Here are some numbered points:
[ 1.9  1.6 -0.5 -3.3  1.5  1.   1.5  0.4 -1.3 -1.1] 0
[-1.3 -0.6  0.2  1.  -0.9 -0.1 -1.5 -0.4  0.3  1.1] 1
[ 0.8  1.   1.7  0.3 -0.1 -2.6 -0.8 -0.6 -1.8  1.7] 2
[-0.3  0.3 -0.4 -1.1 -0.3  0.8  1.9  0.2  0.  -1. ] 3
[-2.   1.   1.4  2.  -0.7  1.  -0.3 -0.6  0.6 -0.1] 4
[-1.5 -0.1  0.2  0.9  0.8  0.5 -1.1  0.2 -0.1 -0.2] 5
[-0.1 -0.6  1.2  1.   1.5  0.  -1.4 -1.2 -0.4  1.7] 6
[-1.5  0.   1.2  3.6  0.  -1.7 -1.7 -0.8  1.1  1.5] 7
[-0.5  1.  -0.2 -1.6 -0.7  0.4  1.6  1.1 -0.9 -2.2] 8
[ 2.3 -0.6 -2.4 -3.4  0.9  0.   1.8  1.3  0.3 -2.2] 9
[ 0.5 -0.2  1.8  2.8  1.  -1.5 -2.2 -1.2 -1.   2.2] 10
[ 0.7 -0.3  1.4  0.  -1.1 -0.3 -0.2 -1.  -0.1  0.9] 11
Which three points above are nearest to each new point, looking only along the 3 directions in which the numbered points spread most? Their numbers follow each, nearest first.
[-2.8 -0.1  1.5  3.2 -1.6 -0.7 -1.3 -1.5  0.8  1.3] 7 4 1
[ 0.   0.9  2.   1.1 -0.1 -1.3 -0.9 -0.3  0.   1.4] 11 6 2
[ 2.3 -1.5 -1.7 -2.1  0.6  0.6  0.8  0.1  0.2 -0.9] 9 0 3
[ 1.9  0.3 -1.6 -2.5 -0.4  0.9  2.5  1.8 -0.7 -1.4] 0 9 8
[ 1.1 -0.5 -0.4 -0.3 -0.8  0.8  0.3 -0.3  0.9  0.3] 5 3 11
[-1.1 -0.6 -0.4 -0.3  0.2  1.2 -0.6 -0.5  0.3 -0.6] 5 1 3
[ 0.7 -1.  -0.5  0.5  0.   0.8 -1.  -0.3  0.9  0.5] 5 1 6
[ 2.6  0.  -1.3 -2.1 -0.2 -0.3  1.7  0.9 -0.6 -0.9] 0 9 3
[ 0.1 -0.3 -1.7 -1.2 -0.9  0.2  0.6 -0.1  0.8 -0.1] 3 5 8
[ 1.5  0.4 -0.7 -2.1  0.6 -0.7  1.4  1.4  0.3 -2.1] 0 3 9
[-1.9 -0.4  0.5  2.8 -0.3 -0.1 -1.9 -0.3  0.7  1.2] 7 1 4
[ 2.1  0.9  1.1 -0.9 -0.4 -0.8  1.7  0.7 -1.  -0.5] 0 3 11
